In the data rows, 128 means zero.
Here are some points:
[147 135 104 129 170  74 132 162 104 160  90 137 147 128  99 130]
[109  84 122 123  86 179 135 105 122  95 164 168 107 116 165  96]
[139 146 171 127  93 137 173 133 161 118  56 160 184 203 195 169]
[127 117  87 136 159  99  80 135  92 154 190  76  62  24  44  95]
[131 157 150 133 160 109 109 108 153 147 109  95 123 134  92 179]
[114  82  68 126 138 133  83  95  90 132 214 123  45  51  70  68]
[130 124 117 121 144 120 126 144 108 136 138 127 131  94 115 117]
[138 145 122 134 175 100  96 135 134 148 155  67  98  52  64 157]
[146 117 124 124 145 123 118 141 116 136 124  96 123  96 109 122]
[117 144 119 141 105 135 116 114 144 128 148 120 111 125 122 139]
[139 139 136 130 160  98 118 128 136 137 144  95 124 129 106 128]
[142  91 153 123  81 170 188 146 124  87  92 200 194 216 232  85]
[129 114 113 145 132  88 159 186  92 145  78 150 172 167 117 133]
[130 111 126 121 135 158 109  96 139 109 182 103  96  98 118 101]
[118 105  98 129 127 144 107 114 112 116 198 123  87  76 121  87]
[116  51  88 113 115 140 133 125  66 114 145 187 109  92 136  51]
[145 140 124 141 136 108 156 159 132 129  99 124 154 140 148 133]
[107 117 142 122 117 135 113 125 111 129 145 128 107 111 107 112]
[133 135 125 130 167 100  77 109 131 163 156  64  72  67  51 154]
[111 134 126 127 111 138 123 124 130 130 126 135 111 144 121 127]
[125 133 166 120  92 144 165 150 120  93  81 169 189 209 194 109]
[138 141  69 139 147  71 128 170  84 169 100 144 135 118  84 119]
[147 140  98 135 146 100 147 175 105 140 107 130 157 118 130 114]
[101 136 156 125  78 166 156  98 170  94 100 165 152 173 190 152]
[136  79 127 115 100 165 163 144 110 108 120 194 159 169 203  79]
[130  82  91 127 118 145 140 132 100 119 143 162 120 106 142  90]
[129  85 139 119 103 157 157 133 113 103 112 165 138 143 175 102]
[102  92 129 130  86 204 150  95 150  85 171 169 126 147 199 112]
[133 135 119 124 152  94 107 125 114 152 128 115 112 112  81 127]
[134  76 116 127  99 139 157 154  99 109 120 175 152 118 173  77]
[155  61  89 131 112 143 155 170  89 126 133 173 129 115 157  67]
[155 118  90 139 161  78 101 147  78 150 155 114 113  89  75  93]
[131 175 182 125 119 107 154 132 159 129  58 129 188 211 160 174]
[108  86  74 125 129 139 100 127 102 144 182 131  65  45  91  98]
[146 186 145 130 200  25  90 161 106 192  70  60 134 135  30 166]
[133  40  58 137 108 174 139 150  79  92 226 161  88  70 155  16]
[137 111 114 123 140 127 135 127 122 133 117 148 130 135 127 125]
[117 166 138 137 125 128 103 110 154 132 159  93 106 115 102 157]
[135 137 199 132  92 160 151 113 174 111  97 132 152 181 205 178]
[ 94  72  68 126  96 214 111  94 129  97 230 138  50  48 145  86]
[121 126 148 123 113 132 140 119 143 116  98 140 144 159 147 127]
[115 127 102 131  99 138 133 116 121 122 117 135 121 125 114 129]
[ 97 108 125 122  87 187 151 113 147  89 154 162 133 131 185 116]
[155 123 125 125 128 136 142 156 114 124 111 152 153 126 152 112]
[130 118 111 126 112 127 139 141 100 128 116 172 137 144 129  97]
[103  89 132 122 105 168 118 115 122 108 196 141  96  89 149 104]
[131 167 153 124 166 103 110 160 136 161 107  90 140 117  86 168]
[130 162 174 125 140 106 115 129 153 141 112 102 137 142 117 180]
[138 129 118 124 157  66 123 163  84 163  87 134 147 130  81 119]
[117 132 157 123 121 140 132 112 137 121 114 133 129 134 142 155]
[104 136 142 125 112 153 130  86 161 111 138 130 128 136 143 158]
[136 129 110 123 143  95 125 157  87 147 112 140 138 120 113 109]
[130 178 160 141 137 118 135 129 165 127 109  83 145 141 124 179]
[155 142 123 131 130 108 130 145 107 148 103 152 161 164 130 130]
[135 124 121 138 135 113 125 139 124 128 149 107 123  99 110 117]
[132  75  78 116 105 149 155 165  80 120 140 178 125 112 164  41]
[ 87  59  99 115  89 227 114  57 134  70 228 166  64  81 170  81]
[101 155 161 134 122 131 109  88 172 129 133  90 104 160 118 174]
[ 84 171 186 138  88 199 115  59 228  91 181  69  88 133 170 215]
[145  96  89 133 147 140 117 147 105 128 202 116  97  63 118  64]
[134 189 128 134 155  82 110 142 137 165 101  92 136 141  83 170]
[118 138 130 129 132 106 129 141 120 136 103 106 142 127 119 131]
[131 110 146 125 117 139 143 124 130 105 127 139 147 147 164 106]
[133 156 151 135 169  85 109 128 153 155 118  70 114 106  79 169]
[122 121 104 121 141  89 107 159  85 162 129 138 120 113  95  89]
[108 146 163 123 119 144 139  98 170 114 101 112 138 156 158 176]
[112 169 125 133 153 125  87  94 166 136 157  48  78  72  72 181]
Here are 24 more points, each followed by its number:
[162 158 137 127 151  61 152 189  91 154  54 167 197 198 138 124] 0
[153 120 141 128 113 161 153 143 134 111 122 158 155 162 184 129] 1
[109 119 121 127 127 154 101 102 140 119 186 101  82  55 103 130] 2
[129 180 163 137 136 112 109 112 168 138 124  89 120 113  99 197] 3
[158 131  94 136 178  45 110 185  72 175 118  94 121  77  42  95] 4
[116  77 114 108 109 140 143 150  88 122 123 204 137 140 167  73] 5
[162 159 115 137 189  66  99 159 119 174 126  66 117 105  57 154] 6
[133 140 131 129 132 126 135 152 131 134 132 110 131  99 142 134] 7
[135  97 132 112 119 135 139 141 111 128 114 169 155 141 153 103] 8
[116 154 135 131 126 131 127 122 149 130 108 100 120 116 113 174] 9
[125 103  76 133 130 122 139 154 107 135 135 144 124 100 135  91] 10
[126  94  76 129 148 114 108 134  95 132 175 118  80  69  87  73] 11
[132 118 139 135 105 144 141 122 130 108 134 153 138 150 162 111] 12
[113 106  79 125 145 133  98 136 102 143 165 102  72  49  73 102] 13
[ 89 136 140 129 105 168  90  64 166 107 180  86  70 116  91 144] 14
[ 96 108 130 126  81 218 148  83 178  78 173 148 111 132 209 138] 15
[ 87 124 148 125 103 203 108  60 190  88 206  81  66  88 145 166] 16
[122 164 189 128 116 136 145 116 175 122  88 128 171 192 161 195] 17
[100 144 158 129  62 212 130  73 174  80 158 143 111 168 173 170] 18
[144 134 132 126 130  94 176 176 118 136  37 147 199 182 162 128] 19
[ 97 192 176 139 127 164  89  69 197 111 187  55  80 118 121 202] 20
[152 126 153 120 154  85 135 169  97 153  81 140 159 153 123 124] 21
[128  86  67 115 146 125 118 135  87 132 149 142 104  76  93  74] 22
[134 184 117 131 174  64 107 135 144 171  96  75 136 132  67 159] 23
Which two of these numbered points are nearest to each point below, ignoring the 3 directions in which the first points spread most? Their numbers follow each, nearest first.
[116 154 171 129 103 174 136 111 167 100 138 123 143 164 181 163] > 20 1
[146 178 101 141 184  69 110 131 144 169 109  97 133 153  70 160] > 23 0
[106 147 150 123 106 175 120 103 172 112 139  83 103 110 138 171] > 13 9
[106 122 111 124 103 168 131  93 158 103 161 135 116 117 160 114] > 23 10
[139 122  98 123 169  74 116 153  93 164 105 117 116 118  71 101] > 11 22
[126  83 128 114 139 164 128 135 113 108 163 143 105  96 150  78] > 21 8
[106 101 128 127 113 139 132 117 128 118 132 153 109 119 145 117] > 5 11
[146 104 111 119 138  83 155 208  64 151  72 172 164 127 138  75] > 2 16
[156 161 136 140 180  70  95 138 127 157 129  79 116 108  59 145] > 12 6
[157 112 110 130 137 131 134 138 109 124 154 147 134 125 151 109] > 1 6
[ 83 129 163 123  99 185 126  89 159 104 140 122 115 142 152 168] > 13 17
[131 199 183 141 125 135 173 136 193 126  43 120 197 239 184 221] > 15 10
[137  98 115 136 104 138 155 144 119 119 141 152 144 121 168  91] > 4 7
[ 98 139 159 120 119 156  90  62 169 115 159  98  86 119  95 162] > 14 8
[119  46  79 108 124 160 111 114  84 113 196 151  76  49 114  35] > 8 21
[115 120 136 133 119 139 114 106 146 125 141 107  97 111 127 135] > 11 16
[131 103 113 119 145 119 101 119 112 134 156 110  86  68  84 119] > 8 2
[123 115 114 125 113 142 112 125 119 131 135 135 100 140 108 110] > 14 18
[138 121 154 125 102 149 167 131 142 107  96 170 178 187 183 136] > 17 12
[121 137  96 135 137 121  95 112 125 141 185 110  79  89  94 122] > 0 12
[134 162 128 133 134 106 142 136 137 136  85 141 160 168 137 145] > 23 15
[108 145 116 129 150  98  70  97 122 150 174  90  67  96  59 128] > 14 5
[ 98 119 189 117  64 217 168  98 186  78 117 173 156 204 243 165] > 17 16
[143  96  67 127 139 104 141 154  87 135 126 154 133 108 117  70] > 23 11
[120  88 111 135  71 185 158 136 119  99 143 167 135 121 183  96] > 9 2
[138 128  94 139 133  92 135 157 100 141 120 124 126 107 116 109] > 10 15
[137 118  70 139 160  92 112 144  92 154 136 114 109 109  83  94] > 23 11
[107 118  97 121 128 130  93 119  95 135 169 131  74  74  86 107] > 5 18
[124 161 127 129 149 111 111 143 138 164 112  98 111 109  84 167] > 13 9
[150 137 129 115 157  80 131 169  94 164  74 170 159 165 124 115] > 5 0
[111 142 118 137 133 100 109 121 134 148 127 109 104 134  87 133] > 14 11
[146  95 132 135 101 192 159 115 151  96 154 157 152 149 203 127] > 1 6
[141 132 142 130 120 114 156 139 127 127  98 176 175 187 163 133] > 0 17
[139 119 124 138 117 125 153 152 122 116 115 144 155 135 156 109] > 4 16
[131 121 127 133 112 134 140 136 129 122 125 153 139 133 145 128] > 3 17
[111 149 147 134 137 128 125 131 146 140 111  97 118 113 114 169] > 13 9
[122 146 161 119 131 128 125 118 148 133  98 127 143 159 141 167] > 8 17
[146 195 142 129 147 116 122 138 153 141 108 100 146 137 125 167] > 1 15
[ 83 100 110 118  84 203 116  64 154  89 178 151  83 101 151 110] > 22 13
[124 140 111 137 115 156 119 119 135 103 179 122 119 101 138 114] > 20 12
[151 137 112 133 141  97 134 154 117 159 104 129 142 133 123 134] > 15 10
[106 188 173 131 146 159  92  84 198 119 160  29  80  93  81 216] > 16 2
[129  95 106 131 102 183 102  90 122  98 210 130  79  97 133  91] > 12 0
[130 173 140 130 154  89 134 160 136 152  80  93 150 141 115 156] > 19 16
[126  77  76 113 140 134  96 131  78 139 172 138  80  60  83  61] > 8 22
[124 160 122 141 143 106  72  81 144 135 188  69  84  86  62 155] > 12 0
[137 169 154 121 180  98 104 158 130 157 120  61 117  92  74 159] > 7 16
[119 123 108 128 157 110 116 107 134 137 129 101 101  87  83 136] > 22 19
[110  66  82 117 100 176 125 118  83 101 197 171  84  79 145  61] > 17 16
[131 137 103 127 159  67 109 154  79 173  95 125 128 114  69 127] > 5 22
[155 158 166 137 112 135 174 150 147 117  55 163 209 227 191 157] > 1 6
[137  72  91 119 122 136 144 152  84 124 135 164 137 116 141  67] > 16 17
[143 122 129 130 114 110 140 150 101 129 103 157 147 124 132 115] > 3 2
[129 119 131 132 135 147 127 133 130 116 153 108 116  83 128 137] > 7 2
[124 121 144 117 114 136 157 170 114 123  90 158 157 137 167 115] > 2 7
[156 116  94 126 118 114 161 176  83 136  81 198 189 191 156  75] > 23 0
[168 106  85 126 161  58 144 210  47 161  80 156 154 101  98  68] > 2 16
[140 152 128 145 145 119 134 144 148 130 136  82 124 136 119 142] > 6 4
[142 167 166 133 128 119 157 138 164 128  84 125 172 202 173 174] > 6 1
[148 102 114 126 140 114 132 153 100 125 145 152 131 113 129  79] > 12 4
[ 88  90 110 118  79 172 136 109 126 103 139 183 118 126 173  97] > 5 13
[114 152 212 124 135 157 113  64 203 105 133  65 106 146 133 205] > 21 8
[ 87  87 120 123  82 200 103  73 136  92 217 152  65 108 155  87] > 14 5
[136 154 106 134 142 100 128 147 105 154  97 152 155 172 110 125] > 18 0
[113  76 109 131  72 153 171 138 104 106 121 204 147 167 198  71] > 11 12
[128 102 187 115 100 182 165 112 159  85 108 158 165 194 210 137] > 21 8
[141 107  88 141 137 123 135 144 102 134 133 147 123  98 125 107] > 15 10
[139 102 119 125 138 117 130 138 115 126 146 135 125  91 124 108] > 2 16
[164 158 137 136 164  86 164 160 134 143  61 134 196 208 150 145] > 6 23
[124 155 155 128  95 167 134 107 160 105 142 141 134 146 161 153] > 3 0
[144 167 155 130 119 126 175 162 148 123  40 152 207 205 185 163] > 15 10
[135 126 104 126 150  80 133 131 124 159  76 135 134 125 107 142] > 22 10
[157 141  99 137 163  56 121 173  95 171 103 107 140 105  75 109] > 4 11
[131 147 141 136 142 156 112  85 184 116 160  87 112 126 128 164] > 6 1
[ 95 108 113 117  89 165 127  85 137 102 145 162 112 116 149 120] > 22 5
[123  91 119 125  92 164 133 102 133  99 158 150 126 101 164 102] > 2 3
[161 152 142 127 142  83 151 169 108 148  53 158 184 174 142 133] > 3 12
[139  90 129 139  95 137 164 133 116 119 103 176 158 154 177 111] > 3 17
[127 111  94 135 116 140 137 120 120 121 134 144 122 142 142 104] > 23 11
[104 137 161 134 117 169  93  71 168 103 192  86  67 114 107 148] > 12 14
[134 159 128 136 164  85  99 142 124 157 136  71 105  91  70 148] > 4 16
[146 111  61 135 113  88 161 166  86 146  77 203 167 152 149  70] > 23 10
[108 108 146 129 113 157 128 106 144 116 144 119 105 100 140 146] > 2 16
[137 118 146 119 149 110 120 119 128 131 130 113 125 124 125 130] > 21 8
[138  84 119 129  89 180 146 103 123  79 169 159 125 129 181  90] > 12 6
[112 102 105 123  92 178 129 123 124 103 171 172 120 130 166  83] > 0 20
[130 158 168 129 117 113 130 132 135 132  92 130 151 157 132 162] > 3 17
[137 164 190 130 117 142 156 111 180 111  74 123 187 228 180 190] > 6 12
[113 151 135 136 119 127 120  95 156 119 127 103 130 152 119 137] > 23 11
[141 104 195 118 101 174 172 115 160  88  97 157 182 200 217 139] > 21 8
[148 145  85 126 173  57 114 174  76 174 115 121 136 106  72  98] > 0 23
